Each path below is one point turned by a fixed rotation once a step. After each direction that follows a path, write how fast that rotation turns it, in deg/step (0 if it stays still).
Each turn is a multiple of 5 degrees from 10 to 175, or 0.

-34.8, 16.5, -34.0, 40.2, -13.0, 3.3, -25.8, -22.9, 20.4, -10.3, -0.4, -23.1, -3.3, -2.3, -11.8, -6.7
-48.6, -0.6, -31.9, 35.9, -8.4, 14.9, -18.2, -14.6, 9.9, -16.9, -6.4, -14.6, 0.3, -1.5, -8.7, 2.4
-47.9, -18.1, -33.8, 33.1, -15.8, 15.6, -8.5, -13.2, -10.9, -12.6, -9.3, -8.7, -0.4, 4.5, 3.8, 11.8
-38.1, -21.4, -32.9, 34.9, -23.0, -2.4, -10.8, -11.0, -29.8, 0.6, -5.9, -7.2, -1.1, 10.2, 22.5, 5.4
-23.5, -5.0, -35.9, 36.4, -26.9, -19.2, -13.1, -14.7, -28.2, 8.4, 4.2, -8.2, -4.0, 11.7, 27.2, -2.5
-19.2, 15.1, -33.7, 41.5, -22.4, -23.0, -23.2, -19.8, -16.2, 14.7, 13.7, -17.5, -0.9, 12.7, 18.5, -5.0
-21.9, 23.3, -26.2, 43.2, -7.6, -12.1, -30.7, -21.3, 2.3, 5.9, 15.6, -24.1, 1.0, 1.8, 1.8, -8.9
-37.9, 20.0, -21.1, 45.7, -9.5, -2.5, -29.7, -19.7, 8.6, -9.3, 7.4, -22.0, 8.0, -7.5, -9.6, -5.6
-44.5, -0.6, -24.9, 43.7, -13.7, 9.4, -17.9, -16.0, 2.5, -20.1, -6.2, -18.6, 8.3, -6.9, -12.3, 1.0
-37.5, -18.8, -29.9, 37.3, -24.7, 9.0, -9.9, -12.7, -8.9, -18.9, -14.6, -7.2, 3.5, -5.1, -0.9, 2.2
-33.4, -21.1, -34.3, 29.9, -34.0, -1.3, -6.4, -14.3, -11.3, -8.7, -10.6, -5.6, -9.4, 12.0, 15.3, -2.2
-27.0, -4.9, -41.4, 27.5, -26.6, -11.3, -11.9, -17.1, -11.6, 9.4, 2.2, -8.6, -10.4, 17.0, 26.4, -3.8
-10.1, -11.0, 7.7, 4.1, 4.8, 10.0, 2.2, 4.1, -12.6, -10.6, -6.8, 4.2, 11.9, -6.9, -3.3, 8.6  55
4.9, 9.0, 7.5, 6.4, 9.7, -9.4, -6.0, 0.9, -15.5, 9.4, 11.1, 0.2, 9.4, -0.9, 9.2, 1.5  45
1.5, 4.2, 1.7, -4.2, -12.2, 9.3, 5.1, -4.4, 10.5, 7.2, 3.1, -4.0, 14.6, -7.5, 12.0, 11.5  0
